Rows swapped in pairs by one turn or mirror: which row each one swaps with
k_481: [-57,   2,   2, -12,   8,   0,  19,  13,  28,  19, -28,   3,   1,   0,   4,
 -44]
k_723: [-27,  -7,  27, -13,   9, -37,  24,  -6,  25, -29,   3,   7, -42,  -3, -31,
 -21]
k_890: [ -7,   5,  16,  -2,  17, -30,  51, -12,  25, -12,  15,  -8, -28,   1, -38,
 -13]
k_946: [ -5,   8, -10, -29, -16, -22,  -6,   8,  10, -14, -60,  29, -25,  34, -29,
  -2]
k_220: [ -3,  -4, -23, -23,   6, -32, -13,   4,   0, -10, -47,  20, -31,  26, -34,
  -7]
k_370: [-33,  46,  26,  16,  12,   3,  18,  27,   1, -39,  -8,  35,  10, -12, -15,
 -58]
k_838: [-16,   0,   7, -19,  11, -43,  42,   0,  26, -25,  11,  -5, -34,   0, -41,
 -20]
k_949: [-49,  -4,  17,   6,  16,   0,  26,   1,  30,  18, -25,   8,   8,   1,   4,
 -35]
k_805: [-14,  -6,  10, -12,  13, -47,  38,  -3,   7, -25,  10, -11, -30,   1, -26,
 -15]
k_169: [-23,  31,  27,  12,   3,  -8,   0,  46,   4, -35, -25,  57,   9,  -8, -16,
 -47]
k_772: [-17,  -2, -36, -26,  -2, -42,   3, -14,  17,   1, -47,  20, -19,  24, -11,
 -20]
k_548: [  4,  65,  17,  17,  13, -17,  30,  27,  33, -16, -30,   1,  -5,  67, -37,
 -36]
k_360: [ -7, -18, -11,  -6,  -6, -38,  11,   3,  -9,  -6, -71,   5,  -6,  29, -12,
 -41]
k_258: [  3,  22,  15,  -5, -17, -32,  26,  47,  19, -15,  15,  38,  20,  51, -34,
  -7]
k_542: [-10,   6,  22,   6,  -5,  -5,  32,  45,  19, -14,  -4,  53,  14,  47, -29,
   9]
k_467: [  8,  52,  15,  26,  -2,   1,  39,  27,  39, -27, -44,  -4, -23,  53, -23,
 -21]
k_735: [-38,  44, -13,  17,  16, -15,   9,  37,   3, -29, -16,  40,  10, -23, -25,
 -42]
k_461: [-11,  -2,  15, -24,  10, -40,  39,  -6,  33, -22,   5,   0, -33,  -2, -48,
 -29]
k_558: [-36,  41,  11,  10,   0,  -1,   0,  52,  12, -34, -20,  48,   1,   3, -16,
 -51]
k_799: [-42,  -8,  10,  28,   6,   9,  35,  10,  28,  13, -40,  17,   8,  14,   7,
 -27]
k_396: [-50,   6,  27,  -8,  24,  21,  28,  17,  25, -10, -41,   9, -23,  20,   6,
 -40]
k_971: [-37,  62, -18,  25,  22, -29,   1, -14,  24, -24, -12,  18,   1,  34, -42,
   1]
k_638: [ 20,  33,  -1, -23,   3, -53,  21,   7,  16,   8, -50, -16,  -7,  16, -40,
 -47]
k_995: [-53,  -9,  14, -16,  11,  16,  21,  26,  22,   9, -40,  16,  -7,  24,   2,
 -28]
k_569: [-29,  -5,  20, -12,  -5,  12,  29,  19,  17,  19, -31,  13,  16,   1,  13,
 -37]
k_136: [ -6,  -9, -17, -22, -17, -36,  -9,  -8,  10,  -8, -48,   2, -12,  36, -21,
 -15]
k_194: [ 22,  18,  25, -15, -11, -28,  24,  41,   3, -16,   5,  47,   9,  37, -35,
  -9]
k_215: [-23,  49,  -6,   9,   9, -23,   9,  42,  -1,  -9, -31,  46,  31, -17,  -5,
 -43]
k_100: [-30,  54, -20,  23,  13, -23,  -1,   5,  23, -45, -14,  44, -13,  59, -26,
 -18]
k_312: [  2,  15,  11,   7, -12, -34,  29,  44,  -1, -23,  14,  39,  15,  50, -22,
   2]
k_860: [  5,  28,  11,  -6, -17, -30,  28,  44,  30,  -9,  12,  45,  21,  48, -41,
  -8]
k_270: [-32,  49,   2,  52,  22, -20,  15,  14,   0, -38, -24,  15,   9,  50, -26,
 -37]
k_60: [ 12,  46,   1, -27,  17, -52,  12,  -3,  -6,   5, -41,  -6,  14,  17, -32,
 -46]
k_648: [-25,  29,  15,   1,  25, -13,   0,  21, -22, -34, -25,  51,   5,  -7, -23,
 -54]
k_893: [-10,  22,  17,  10, -19, -37,  14,  41,  21,  -8,  13,  47,  26,  36, -18,
   0]
k_619: [ 17,  46,  -6, -24,  14, -46,  16,   3,   0,  -1, -51,   3,  28,  22, -28,
 -49]
k_86: [  4,  49,  11,  22,  12,   2,  41,  11,  37, -34, -52,  -5, -16,  56, -27,
 -37]
k_434: [ 11,  44,  10, -34,  17, -57,  11,   2,   4, -16, -39,   5,  -9,  20, -29,
 -62]
k_954: [-23,  -2,  12, -10,  26, -44,  31,  -5,   6, -27,   2,   6, -13, -22, -46,
 -18]
k_421: [-24,  49, -15,  38,   3, -25,  -5,   5,  19, -47,  -7,  16,  -1,  49, -41,
 -17]
k_272: [-32,  48, -25,  34,  24, -17,  -4,   8,  21, -17,  -8,  23,  -9,  49, -38,
   5]
k_498: [ 12,  32,  13, -35,  16, -23,  24,  -3,  17,  20, -42, -15,   6,  40, -17,
 -48]
k_658: [ 19,  77,  10,  23,   8, -11,  34,  26,  31, -31, -33,   8, -10,  28, -29,
 -43]
k_233: [  1,  53,   8,  28,  -2, -16,  38,  19,  52,  -8, -33,   2,  -2,  62, -14,
 -26]

k_542 swaps with k_954
k_215 swaps with k_396
k_893 swaps with k_723
k_100 swaps with k_772
k_860 swaps with k_461

